In the rows, 100 means zero.
Where one turn sends some rows of the set: a few examples, then the rows asked
Pasa: [98 96 89 99 103 106 80 92 75 108 92 143 109 118 98 112 102 102 100 108 96 116 90 106 90 94 70 81 93 115 108 91 101 84 104 100 111 103 68 98 138 92 103 96 112 102 91]
binof: [131 94 88 85 101 96 90 109 85 94 99 127 99 111 82 80 101 82 119 98 118 112 113 119 140 103 99 127 97 114 113 81 76 87 101 106 96 124 79 92 101 69 111 94 116 104 79]
zami: [107 98 81 96 100 113 115 99 84 89 81 96 99 89 93 102 100 86 99 89 79 96 90 91 86 123 112 117 97 77 128 117 91 99 106 127 105 117 91 111 86 82 112 119 63 133 81]
Rupe: [117 81 89 92 85 97 107 107 98 124 133 113 110 86 96 107 109 89 107 90 120 114 108 102 128 94 116 99 95 101 103 77 73 88 111 129 102 109 79 98 114 90 106 63 97 107 101]
Fasat: [91 90 98 83 90 92 86 99 82 95 125 107 87 96 78 117 105 82 123 81 117 122 93 96 109 89 64 88 102 103 104 92 83 110 78 131 118 99 74 104 123 104 97 89 89 103 87]
bibeg: [104 91 96 117 112 84 89 100 94 99 104 105 78 107 82 96 105 108 122 101 104 93 99 102 113 114 79 115 102 141 113 76 68 79 91 108 105 122 77 102 90 72 123 124 89 118 123]
nilip: [95 92 75 107 65 120 82 97 104 115 115 113 82 91 71 84 95 88 102 119 106 75 87 115 104 92 92 103 99 129 104 92 85 115 98 84 106 94 99 92 105 102 104 111 89 132 97]
ponuf: [112 85 101 103 103 106 122 107 85 88 78 112 111 108 89 101 88 99 92 107 99 99 82 89 97 110 120 104 91 64 108 116 105 102 102 108 92 125 89 120 90 85 118 106 79 124 66]
Zafos: [114 93 94 116 108 89 96 107 90 100 104 100 82 106 77 102 103 101 126 97 101 94 102 102 113 114 79 107 100 145 114 69 68 73 95 109 100 122 81 113 93 73 121 119 84 115 122]
Bipi: [98 95 97 101 96 103 125 77 87 107 102 100 104 95 80 106 108 81 82 84 75 110 92 92 76 113 121 107 76 84 122 98 92 112 90 135 82 123 103 115 86 83 108 115 87 120 84]
govan: [82 91 86 130 67 112 84 78 97 116 90 135 80 92 98 97 100 87 98 112 103 113 111 93 94 97 109 97 110 126 125 118 76 93 98 112 113 100 81 97 114 83 108 113 96 95 103]
Pov: [79 92 82 127 68 101 87 77 89 114 95 133 77 94 94 95 99 84 102 112 109 112 113 101 95 93 113 88 112 128 124 116 82 91 100 114 114 105 92 103 116 89 105 113 101 95 97]
petu: [111 96 97 113 113 79 96 99 97 102 111 111 87 107 78 103 104 105 127 97 99 92 95 98 113 113 81 110 107 141 120 76 64 77 92 110 102 119 74 105 96 67 124 124 88 114 120]
Nobe: [103 84 94 99 78 110 143 110 89 88 81 99 104 110 81 105 113 87 91 92 88 109 82 90 90 105 110 114 81 84 102 114 95 84 92 133 99 120 99 122 96 75 118 104 69 134 80]
lipo: [102 77 86 94 88 93 113 105 96 121 135 110 103 91 92 104 108 92 110 83 119 110 113 106 129 94 113 103 90 106 101 71 69 85 113 126 102 108 81 99 114 93 107 65 89 113 104]
ragim: [102 102 105 89 78 118 112 114 76 86 83 102 103 99 94 96 105 87 85 91 92 96 76 96 100 115 102 108 79 70 111 119 104 112 85 115 85 112 88 114 81 94 111 122 80 132 88]
Rup: [118 93 84 91 102 99 92 106 83 92 98 124 87 110 82 76 97 86 119 100 120 108 115 126 140 106 103 127 90 114 110 80 72 90 109 95 99 121 78 90 101 74 113 92 114 109 78]
vefim: [96 91 81 100 58 118 86 95 113 111 117 123 86 95 64 82 100 92 97 114 100 81 86 114 106 90 89 108 102 126 105 95 77 120 91 85 105 91 89 89 106 96 101 110 95 129 100]
bugip: [95 94 88 99 100 110 78 94 74 106 93 135 104 121 100 115 104 98 100 116 103 115 90 103 93 103 74 75 86 119 103 89 107 81 100 107 113 103 76 103 132 105 100 99 111 103 90]
nubul: [109 85 88 91 80 93 112 106 100 125 132 114 110 91 88 104 111 92 105 86 118 116 105 110 129 92 113 100 91 107 106 79 68 84 114 124 101 103 79 102 116 87 108 61 98 110 100]
Fozi: [88 80 84 101 64 120 83 94 106 112 112 115 84 93 67 82 101 96 101 117 106 80 86 112 102 90 87 104 96 125 101 94 85 117 97 83 101 89 92 82 110 99 98 107 95 129 93]
bapan: [98 89 102 99 100 100 127 79 90 110 104 101 103 92 76 107 105 78 85 86 75 108 86 97 77 105 124 112 79 86 121 96 90 111 87 133 80 124 107 111 87 84 108 112 90 120 79]
zilis: [107 90 101 103 102 109 120 102 81 91 83 109 113 113 90 101 91 96 93 102 96 102 80 91 97 112 117 103 82 63 106 117 108 103 103 110 89 125 89 123 95 79 120 105 79 122 64]
rini: [106 101 87 94 101 113 118 95 83 89 85 91 96 90 88 102 102 90 95 89 79 94 93 91 90 122 109 114 97 76 125 118 93 103 101 128 104 121 94 114 87 78 113 125 63 134 86]
gos: [95 91 111 121 80 94 135 92 73 96 120 110 83 105 85 91 101 91 122 119 98 90 87 131 116 97 82 99 100 132 94 83 80 91 100 86 97 92 88 100 124 68 110 106 75 122 94]
Vasi: [103 109 96 94 108 105 119 100 93 98 92 98 104 88 92 98 102 96 91 88 84 115 79 98 95 112 96 106 88 68 115 97 93 124 74 125 90 138 103 114 90 83 102 125 92 133 96]
kele: [95 89 98 86 92 94 87 110 80 91 121 112 86 98 82 112 106 83 124 74 120 114 96 92 108 91 58 96 100 103 95 85 85 112 79 129 114 104 69 97 125 101 104 89 93 108 91]
refel: [89 83 110 123 82 95 134 86 78 98 116 109 78 102 90 93 109 97 121 121 98 91 84 127 110 99 85 94 95 133 93 88 80 82 93 92 100 92 79 89 126 67 110 104 78 126 98]
buka: [92 106 105 122 92 106 132 93 89 96 92 98 118 100 96 101 104 104 90 86 76 105 70 106 86 110 109 104 75 85 108 104 96 105 106 124 89 129 109 113 99 74 116 113 98 123 71]
ketub: [105 86 92 100 79 107 143 105 88 89 87 99 103 108 81 107 113 87 92 91 90 111 82 91 92 109 117 111 77 78 106 114 94 87 98 134 96 126 103 120 96 72 115 109 72 133 86]
Pokek: [104 105 97 97 109 103 123 99 94 97 88 101 110 87 94 95 104 97 91 95 79 119 80 100 91 114 96 110 91 75 115 96 88 122 71 126 95 136 106 115 93 84 100 126 97 133 95]
lis: [93 106 109 124 95 101 129 99 89 96 90 100 116 100 99 97 105 103 89 85 74 110 66 108 83 111 106 108 78 88 108 101 94 109 105 125 88 130 105 115 95 79 116 108 102 115 72]
Siv: [128 102 88 82 100 98 88 110 87 96 97 129 91 109 76 84 98 83 116 99 120 106 113 120 140 108 100 124 96 116 117 82 74 89 105 98 96 115 73 93 100 72 115 95 116 107 79]
disi: [95 84 86 103 104 108 81 95 74 109 91 138 109 117 103 106 106 99 102 105 99 116 97 102 94 103 74 80 89 118 103 89 105 81 105 109 108 108 73 98 142 94 100 93 114 100 91]
nagol: [101 87 101 87 86 95 83 104 84 96 126 112 92 94 83 119 107 82 120 80 117 118 87 87 102 86 62 95 104 99 101 94 85 117 86 128 114 99 69 93 123 100 101 86 91 102 89]
nozo: [106 97 108 90 82 114 115 117 76 88 86 104 100 100 97 100 106 81 82 95 92 96 74 99 101 121 100 112 82 73 109 119 105 108 82 121 86 108 86 112 81 96 112 117 75 133 91]
fumu: [97 91 79 108 60 125 87 93 113 109 111 117 85 94 69 78 97 96 101 119 100 80 84 112 102 88 91 110 97 127 103 92 77 115 97 85 109 92 91 83 102 92 104 110 90 127 92]
mar: [80 82 82 125 71 108 83 80 95 115 94 131 77 85 92 96 100 86 104 107 111 110 120 90 95 101 113 90 113 123 123 115 78 97 99 117 111 103 82 98 121 89 105 108 102 98 99]
karo: [108 81 85 93 85 101 108 108 102 121 128 108 106 91 86 111 102 94 108 90 120 114 110 109 134 96 112 90 90 104 103 72 75 82 117 126 105 108 85 104 111 92 103 61 94 110 94]
mul: [119 96 88 88 99 99 89 112 83 92 95 122 94 106 78 84 93 82 124 96 119 116 114 125 147 109 96 122 94 114 118 80 70 90 104 99 97 120 85 100 100 73 106 99 114 104 82]
Zulo: [102 96 94 88 86 92 88 107 86 94 125 112 89 92 80 120 107 85 121 78 119 117 88 92 102 90 60 92 104 101 102 92 78 112 81 129 122 97 65 97 124 100 105 88 92 112 95]
zerig: [95 114 115 90 101 122 124 102 87 100 86 98 108 105 82 99 104 102 85 98 85 106 87 100 97 103 113 126 78 76 107 94 89 117 96 103 76 123 102 119 96 86 109 119 94 123 73]
Guz: [100 90 108 117 81 97 138 88 82 96 121 112 89 103 91 87 105 98 123 120 93 89 84 126 115 92 88 102 100 129 96 81 74 84 92 90 100 92 78 89 121 64 108 106 70 126 96]
dut: [86 91 81 126 69 109 87 77 96 117 94 139 80 94 89 104 98 84 99 109 105 108 117 95 92 96 116 92 111 126 125 116 75 88 97 112 113 102 77 102 120 84 112 106 99 99 100]
Mer: [103 92 108 120 78 95 137 93 83 94 119 117 86 104 88 91 105 99 122 118 95 86 78 127 114 96 86 90 100 131 94 86 78 85 93 86 100 94 74 93 126 67 111 100 79 126 95]
bufu: [115 96 101 112 111 88 97 105 94 98 109 107 87 109 81 101 104 106 126 101 104 91 99 95 113 107 82 116 105 138 110 68 66 76 86 114 102 122 74 104 91 68 126 122 86 114 118]
Kote: [99 90 91 102 99 114 79 90 74 110 91 138 105 114 103 114 106 94 98 110 93 116 86 100 85 97 72 81 87 118 105 92 105 83 102 106 110 101 70 92 136 92 101 95 108 100 91]
Zadok: [88 114 117 89 101 122 126 103 90 104 86 102 108 99 86 101 99 99 83 96 83 107 89 100 93 101 111 128 84 77 108 89 86 119 97 107 77 116 102 115 94 89 108 117 94 124 72]

Vasi turns into zilis
bugip turns into Pov
fumu turns into Guz
And these:
bapan turns into nozo
Fozi turns into refel
petu turns into Siv

Where one turn sends some rows of the set: a few examples, then the rows asked
meko: [88 88 107 134 109 102 120 126 85 94 123 94 126 108 93 105 107 122 99 80 127 98]
mivuf: [112 100 101 95 108 122 129 104 99 107 105 118 106 71 95 91 108 116 106 82 130 95]
Bav: [112 117 118 121 128 85 110 90 99 114 118 100 122 133 61 130 107 104 105 79 106 96]
sabat: [104 92 85 128 121 103 118 130 87 96 119 92 129 107 101 111 115 123 109 84 126 109]
mur: [102 119 115 102 139 98 121 104 102 114 81 124 103 109 55 102 113 118 96 106 115 104]
peraz: [107 102 91 128 101 82 119 132 85 81 105 85 105 106 95 121 99 110 105 89 130 92]
Fupi: [106 91 82 131 118 106 127 133 92 102 119 84 104 96 76 97 102 103 107 96 126 90]
rikad: [108 103 99 99 85 111 111 100 100 98 112 125 92 85 98 91 109 121 103 82 136 97]
mavat: [99 121 107 95 130 77 117 111 98 108 75 129 100 115 77 120 113 116 88 105 118 113]
kuf: [97 102 83 138 127 113 124 97 78 101 115 82 126 99 82 115 117 99 103 79 118 103]
lim: [101 101 88 91 103 106 114 73 78 129 119 120 109 92 81 111 102 100 78 87 100 87]
Dusu: [101 117 109 94 127 86 139 130 91 107 90 117 95 102 69 95 115 103 87 97 124 110]
pef: [100 95 77 99 109 115 109 100 91 110 112 113 100 72 79 115 108 115 114 69 142 102]
zuza: [111 98 104 138 135 108 123 121 95 102 110 95 123 95 83 119 109 123 114 81 125 106]
Deza: [106 105 95 109 133 77 116 106 103 131 126 111 118 133 71 130 110 91 89 81 116 110]
bibo: [82 124 107 83 134 88 117 122 92 109 84 117 100 110 82 98 120 108 88 95 114 106]
mipo: [110 109 84 102 96 109 106 100 100 102 111 117 91 83 110 93 119 120 118 93 120 105]
Mabes: [89 104 80 119 112 104 97 107 96 78 104 100 93 88 96 95 125 114 115 90 119 105]
zisas: [96 113 123 96 126 74 129 121 83 100 80 116 114 112 72 118 107 121 99 105 113 100]
pini: [129 95 74 91 115 70 104 99 90 109 122 117 106 126 60 128 108 102 101 101 102 101]
Kivi: [102 105 105 92 142 89 136 126 89 115 87 116 115 107 63 104 112 115 102 110 114 106]
tomod: [95 91 84 108 103 109 106 114 99 77 105 112 97 91 80 95 114 114 95 75 147 102]
negud: [90 98 88 130 109 95 124 104 76 94 112 93 123 107 91 130 109 96 82 70 136 106]
susoz: [120 93 91 120 122 94 115 104 94 118 117 96 123 127 48 122 87 113 98 100 110 84]
negel: [105 96 84 117 114 66 107 111 89 116 116 100 113 132 79 137 92 105 90 105 102 95]
merav: [112 95 75 125 133 92 114 126 81 88 121 86 120 118 76 110 120 101 102 92 107 101]
nen: [103 129 113 83 135 103 119 116 94 98 76 112 111 110 66 99 118 120 98 87 120 100]
mun: [108 106 107 133 116 79 108 99 99 118 135 107 107 135 63 120 109 99 106 94 108 96]
vop: [104 112 93 78 105 98 100 77 94 124 120 117 118 123 90 101 112 108 102 96 92 86]
sonaf: [107 114 97 72 115 100 116 80 104 134 118 122 106 107 82 97 111 91 99 88 104 91]
nipar: [114 105 104 113 117 88 108 90 82 108 126 107 108 116 55 136 103 89 112 75 120 71]
Fizu: [83 107 92 109 99 99 99 92 84 100 108 107 92 72 97 122 110 116 120 76 123 98]
kova: [84 96 86 84 101 101 96 74 94 107 107 118 105 98 82 93 109 117 95 103 95 96]
vopeb: [98 120 90 98 89 111 102 95 96 84 90 90 102 94 99 95 104 119 106 82 120 88]
gase: [102 110 101 97 99 99 118 104 91 98 99 116 100 76 123 107 113 116 108 87 117 100]
nito: [111 131 116 101 126 86 131 121 87 92 80 107 99 104 73 104 118 113 107 99 110 107]
Nolir: [94 103 68 89 101 115 111 109 103 107 103 101 97 91 97 84 107 106 91 85 132 98]
sak: [118 118 84 87 107 103 90 73 107 115 98 108 107 118 65 113 97 119 108 93 107 88]
dal: [126 113 81 86 103 103 108 70 75 112 105 115 118 99 90 130 104 112 92 83 102 92]
lubo: [112 96 76 71 98 103 99 78 95 96 96 123 116 104 77 107 106 126 95 89 116 102]
dur: [109 102 78 106 127 78 108 102 83 122 130 111 102 116 75 139 113 79 110 85 115 87]
beb: [127 102 91 121 119 79 110 107 101 114 130 112 113 140 65 131 109 101 104 88 123 105]
nazur: [118 106 93 68 98 98 104 81 96 118 117 124 123 128 82 108 106 111 92 83 112 88]
Tuvuf: [92 105 79 81 100 87 93 85 107 129 109 119 95 118 77 112 95 105 84 96 113 94]
Vaso: [88 92 108 134 120 85 122 129 92 104 115 105 114 98 99 126 105 114 93 81 130 109]
Tas: [121 125 106 70 102 89 109 76 99 110 102 120 112 115 90 118 109 102 103 79 109 91]
Mevo: [111 95 103 105 107 76 105 89 88 108 127 113 101 122 45 113 100 103 99 100 95 84]
mela: [99 90 101 127 112 85 117 125 78 79 122 93 117 123 69 112 107 102 83 80 120 89]

zuza turns into Bav
Mabes turns into mela
And these:
dal turns into Fizu
mipo turns into meko
Fupi turns into susoz
nen turns into nito

Where one turn sends some rows of the set: a few examples, then the rows asked
Sov: [106 88 108 123 108 112 126 100 114 84 115 97 104 106 94 95 66 87 123 55]
vap: [93 102 86 104 124 113 105 113 110 102 130 108 75 113 128 108 76 78 93 90]
Lur: [84 85 91 93 116 115 82 108 104 81 135 100 101 104 131 123 78 72 106 73]
tiga: [100 68 91 90 107 134 106 81 112 106 82 100 75 103 74 98 61 84 95 83]
Voreb: [87 74 88 132 108 133 113 104 92 84 113 84 79 97 77 103 68 67 102 101]
Zado: [96 108 89 118 123 131 122 96 111 100 126 116 75 94 103 104 62 83 109 66]
tepo: [94 57 95 76 102 123 83 92 105 95 85 84 91 112 89 111 71 76 91 86]
gof: [84 101 102 108 108 113 124 69 128 85 104 82 88 93 78 105 86 102 104 102]
Dilu: [86 91 95 106 113 132 99 93 106 80 132 107 100 86 105 118 63 78 123 49]
fuf: [75 86 102 91 104 102 100 75 122 71 109 74 103 102 95 117 95 93 102 108]
suge: [84 71 75 122 112 116 106 100 99 76 110 89 75 109 91 109 65 58 99 114]
ferub: [80 107 88 82 110 132 106 87 113 88 94 104 93 81 80 99 45 76 127 86]
zorad: [81 98 99 99 110 102 113 78 126 85 106 79 87 107 93 108 93 97 94 116]
pizag: [95 59 94 84 102 131 92 79 109 92 83 91 90 103 76 109 61 80 103 72]
zilu: [87 110 98 113 98 108 120 92 116 86 108 96 102 105 98 97 60 81 114 46]
Dosod: [77 100 93 73 104 118 86 102 101 76 93 82 109 95 93 113 55 66 122 84]
gazu: [78 60 92 118 104 139 101 99 94 79 122 94 89 81 80 104 72 69 107 101]
taru: [79 92 114 93 91 116 95 108 108 88 122 92 119 95 114 99 80 88 106 54]
tegi: [84 113 93 81 114 130 112 107 112 108 96 104 82 90 92 86 61 83 105 109]
kebar: [94 69 99 91 111 102 104 102 127 86 127 119 101 113 130 94 81 85 107 96]
tor: [80 107 97 72 109 118 91 120 99 98 96 81 97 104 105 102 72 74 102 108]
zupod: [93 66 117 100 103 117 102 106 113 82 130 101 120 96 113 98 84 90 118 68]
Botak: [98 64 92 82 107 125 97 95 109 109 83 93 76 114 90 101 73 81 82 97]
Mes: [104 91 89 113 116 97 128 97 128 90 112 115 85 123 112 92 64 82 112 85]
Pazi: [74 54 78 108 106 123 94 94 101 71 119 100 87 92 95 110 67 61 105 113]
fepi: [84 106 82 100 106 100 123 89 132 98 111 121 83 111 116 88 61 82 101 78]
muzo: [75 90 97 81 99 107 99 105 124 100 126 114 100 102 131 89 82 88 93 86]
disin: [76 90 105 100 104 114 110 65 125 71 109 78 103 89 79 114 87 98 113 92]

pizag turns into tepo
vap turns into Zado
tegi turns into ferub
And these:
muzo turns into fepi
disin turns into fuf
zupod turns into kebar
Pazi turns into suge

Where one turn sends some rows of the set: a few examples, then the rows asked
toguk: [90 116 112 133 106 112 109 88 99 97 110 116 93 88 90]
Venas: [92 72 96 116 92 96 117 107 87 112 79 79 102 108 115]
Tokon: [79 90 97 94 79 108 109 80 101 127 95 114 87 91 110]
sozet: [74 106 117 121 101 83 104 76 84 111 116 99 86 99 111]
tet: [106 110 96 123 79 102 87 108 95 80 95 97 115 104 85]
pakun: [92 118 95 111 101 90 82 107 98 92 118 113 74 78 93]
pek: [92 84 74 120 105 102 84 109 121 117 98 108 95 110 108]
fone: [96 88 73 116 98 97 81 110 118 116 94 109 89 112 110]
boz: [105 70 106 82 97 88 75 84 101 97 110 111 85 107 98]
dagi: [110 67 99 113 89 105 109 94 100 73 85 107 81 89 99]
Kame: [89 70 72 102 98 103 102 80 94 75 102 108 100 85 96]
Zomub: [88 75 90 114 92 89 114 103 82 114 81 78 99 107 118]
pepal: [95 82 87 99 110 111 93 107 92 115 100 88 129 106 90]
logom: [96 83 86 98 109 111 83 107 89 111 98 87 129 97 88]
zul: [96 73 129 113 104 114 89 100 92 119 93 87 92 80 101]
vifa: [108 77 109 78 105 92 113 84 82 99 101 106 96 116 94]
muba: [78 90 109 131 86 93 87 87 78 92 113 82 106 77 99]
keviz: [76 86 98 93 78 113 105 77 105 121 93 111 93 90 111]
dadud: [107 61 87 117 105 104 112 101 95 96 117 111 91 85 86]
pel: [92 125 82 95 104 85 97 107 82 91 115 106 97 95 88]
gam: [104 102 111 106 87 78 91 121 78 100 116 90 81 84 91]
nir: [99 72 100 101 129 81 93 88 91 90 103 98 86 116 107]
nek: [96 70 130 109 95 113 89 99 98 120 92 88 92 86 104]
bati: [93 97 101 115 74 73 77 100 84 98 106 82 105 113 104]
ligap: [85 119 111 104 99 84 95 94 85 81 96 100 70 84 109]
zug: [102 113 93 116 103 80 102 122 78 79 98 88 90 94 96]
nad: [87 110 107 94 79 89 105 97 71 91 109 96 88 73 93]
Dap: [82 98 101 103 117 119 86 82 112 95 76 105 98 102 111]
rebil: [88 103 103 102 116 123 88 85 108 93 72 106 99 97 104]
tani: [103 124 103 112 90 93 100 98 103 104 106 117 97 123 92]

tani turns into toguk
logom turns into fone
And these:
dadud turns into nir
pek turns into Dap
zug turns into pel

